(in the rows, 128 means zero)
The rows below fall into families. The same turns and mirrors carry the whole set onto itself and the rows of a family onto each other. For each named row, which other rows are in its family? Write them in the order they are listed.
These 32 rows form 4 families of 8 rows each.
maf: [ 90 130 114 115 116 126 114 131 110 123 118 164 121 126 111 142  77 110
 101 133 141 127 152 147]
Vafo: [156 134  91 149 117 152  90 122 125 130 143 116 139 125 124 115 115 144
 159 126 145 134 149 134]
rofet: [ 82 130 117  96 140 125 113 133 126  99 123 143 115  99 128 163 122 124
 145 101 161 139 139 141]
resu: [127 157 128 128  88 145 111 149 133 142 144 117 149 122 157 136 129 150
 152 120 145 140 114  98]
Pud: [148 138  82 145 117 140  86 127 126 138 153 124 135 126 134 112 112 149
 156 127 149 139 148 119]
mifot: [107  99 150 102 121 129 109 118 157 132 138 147 152 125 131 115 110 120
  87 149 124 105 122 144]
Ruzi: [130 162 135 119  89 157 121 147 135 138 140 111 154 129 151 138 132 138
 144 121 150 128 119 107]
vese: [115 103 133 109 137 126 111 101 164 102 122 149 139 101 145 145 135 151
 134 109 116 121 105 151]
dube: [158 125 123 122 151 102 119 114  99 122 163 122 128 122 115 102 116 121
 130 128 130 149 160 103]
sut: [ 88 121 113 105 153 125 105 125 134  94 123 159 112  97 130 158 117 126
 139 104 151 149 135 138]
Rud: [121 102 141 114 142 112 123 103 159 101 116 133 134 110 133 157 139 148
 133 112 116 124 105 145]
geg: [ 87 122 117 109 112 141 104 141 122 132 128 162 118 125 103 137  80 108
 105 133 131 128 153 145]
bori: [129 155 140 123  77 147 108 144 130 140 145 123 160 124 147 131 121 146
 149 125 158 127 120 111]
sem: [116 138 149 139  99 101 147 129 103 135 146 129 127 132 143 123 149 126
 120 119 122 133 128  85]
rida: [ 98 132 120 104 152 129 120 133 137  95 117 150 117  94 124 159 117 128
 137  99 164 151 140 139]
puf: [130 100 146  93 117 127 123 111 154 126 144 154 150 116 126 118 100 132
  96 147 114 102 130 148]
toziv: [154 132  80 140 106 140  95 127 126 130 143 127 141 125 121 102 115 142
 163 121 143 144 139 130]
geve: [118 112 151  97 122 128 119 112 149 130 142 147 157 125 123 116  93 116
  94 139 119 100 117 148]
Tum: [121 105 144 120 139 126 121 103 158 112 117 138 138 101 133 143 140 150
 129  96 116 116 108 155]
gidib: [144 136 117 121 149  94 131 111 108 120 161 125 124 119 127  97 124 124
 135 120 123 146 169 106]
solob: [ 81 121 117 103 119 125 107 130 115 123 125 177 120 120 119 138  84 109
 101 131 132 128 151 137]
Fub: [115  92 136 112 138 120 113 111 163 114 106 137 147 101 138 141 147 147
 131 107 118 120 118 147]
Fidir: [ 81 124 114 105 111 124 104 133 113 124 123 158 112 123 120 133  90 113
  92 142 139 139 145 151]
dutug: [126 145 153 126 103 102 143 127  93 140 136 121 129 134 138 134 139 130
 116 117 111 136 134  91]
rutu: [145 127 111 130 145  97 116 117 106 131 166 125 128 126 128  96 114 124
 132 131 118 145 157  95]
dedi: [114 150 160 137 100 105 146 138 100 131 138 123 132 129 141 132 127 125
 126 122 110 148 134  90]
Zet: [111 107 144  94 115 132 116 115 156 128 135 163 152 122 133 123  97 124
  95 142 107 106 115 141]
sos: [156 138  92 142 123 137  84 114 142 136 146 123 139 135 116 110 117 148
 156 120 143 134 145 125]
vaf: [122 141 149 129 103 100 141 134 101 142 147 122 136 124 152 123 135 134
 127 119 105 140 128  85]
rivo: [123 149 125 128  84 148 122 153 138 137 136 124 161 126 147 129 136 132
 155 118 153 130 117  97]
dunid: [150 128 114 127 138  97 123 114 106 120 170 130 118 126 118  88 121 124
 126 129 131 156 144 105]
filad: [ 94 124 111  91 146 120 112 136 135  99 108 145 119  95 128 152 120 128
 138 106 153 162 137 141]

Same family as rofet: Rud, geg, bori, puf, gidib, dedi, sos
Same family as resu: Pud, vese, sut, solob, rutu, Zet, vaf

